Read these off the grid that follows. Indices start at 0.
1) Report the entry just right of the smallest entry.
2) Report the top-right entry.
3) Report the entry at row 0, column 2.
4) Report the entry directly above the largest entry.
5) Report the entry at row 2, column 0.
6) Report the entry in the bottom-left corner.
7) Report the top-left entry.
8) Report the bottom-right entry.
[[-0.188 -0.164  0.012 -0.054  0.014 -0.264 -0.035  0.146 -0.115]
 [ 0.138 -0.108 -0.059  0.018 -0.172  0.178 -0.017 -0.159  0.060]
 [ 0.015  0.156  0.014 -0.173  0.057 -0.151 -0.087 -0.267 -0.177]
 [ 0.042 -0.184 -0.116  0.102 -0.195  0.195  0.019  0.095  0.140]
 [-0.087 -0.129 -0.133  0.063 -0.100  0.137 -0.043  0.024  0.022]
 [-0.084  0.063 -0.187  0.056  0.000  0.142 -0.082 -0.030 -0.027]]
1) -0.177
2) -0.115
3) 0.012
4) -0.151
5) 0.015
6) -0.084
7) -0.188
8) -0.027

a = 75,209,100,85,135,29,206,173,102,155,76,173,67,163,77,92
What is the minimum? 29
The entry just left of the largest entry -> 75
The entry just right of 209: 100

Read these off the table that follows.
1) What is the top-left entry?
2) What is the bottom-right entry?
3) What is the entry just left of the smallest entry?
4) What is the second smallest entry?
5) What is the third smallest entry?
6) What is the entry just right of 50?
7) What is the entry just right of 45?
8) What is the entry in the top-right corner?
[[ 42  75   6  48   1 -26   7 -33   8]
 [ 45  -9   6  -4  33  31 -20 -21 -20]
 [-17   5  -7 -29   6 -45  -9   3  -7]
 [ 50   8  -4 -42  39   5 -39  21 -35]]
1) 42
2) -35
3) 6
4) -42
5) -39
6) 8
7) -9
8) 8

data = [[369, 824, 721, 215, 291, 19, 638, 445, 424, -205, 459, 307, 268, 724, 641, 505], [207, 667, 82, 326, 387, 122, 56, 393, 702, -52, 330, 715, 85, 601, 882, -109], [-498, 510, 760, 211, 117, -147, 897, -441, -71, 234, -127, 399, 333, 288, -7, 870], [131, -326, -350, 567, 80, 642, -388, 170, -114, 507, 642, -301, 424, 193, 28, -328], [541, -204, -503, 389, 820, 366, -583, 726, 715, 59, 541, 671, -72, 657, 640, -559], [904, 81, -136, -158, 818, 177, 290, 888, 714, 29, -76, 860, -175, 368, 484, 475], [595, 595, 725, -299, 823, 43, 264, 408, 748, -259, -295, 947, -331, 600, 284, 835]]
The entry just left of 368 is -175
The entry just left of -204 is 541
Report the entry just right of -301.
A: 424
Report the entry just left of the smallest entry.
A: 366
The entry just left of 59 is 715
The entry just left of -503 is -204
Report the first entry in reading order.
A: 369
The entry just left of 671 -> 541
Report the entry just right of the largest entry.
A: -331
The entry just left of the largest entry: -295
Report the entry just left of 29.
A: 714
The entry just right of the smallest entry -> 726
Report the third entry in reading order.
A: 721
Report the largest entry.
A: 947
Report the second entry in reading order.
A: 824
Report the entry just right of 193.
A: 28
Report the entry just right of -114.
A: 507
Report the entry just right of 234.
A: -127
Report the entry just left of 122.
A: 387
The smallest entry is -583

Read these off the row that follows.
1) Report the second entry from the left.
2) Report the 2nd entry from the right.
3) Report the first entry.
(22, 64, 5, 60, 81)
1) 64
2) 60
3) 22

Read these off the row that follows.
1) Which number is the entry just left of -0.48?
2) Which number is the entry just right of -0.48?
-12.03,11.49,2.95,4.42,-0.48,-15.30,-3.68,20.65
1) 4.42
2) -15.30

array([  3,  -4,  50,  70, -52,  29,  -2])
The entry just left of 29 -> -52
What is the entry just left of the centre entry? 50
What is the entry just right of 29? -2
The entry just right of 3: -4
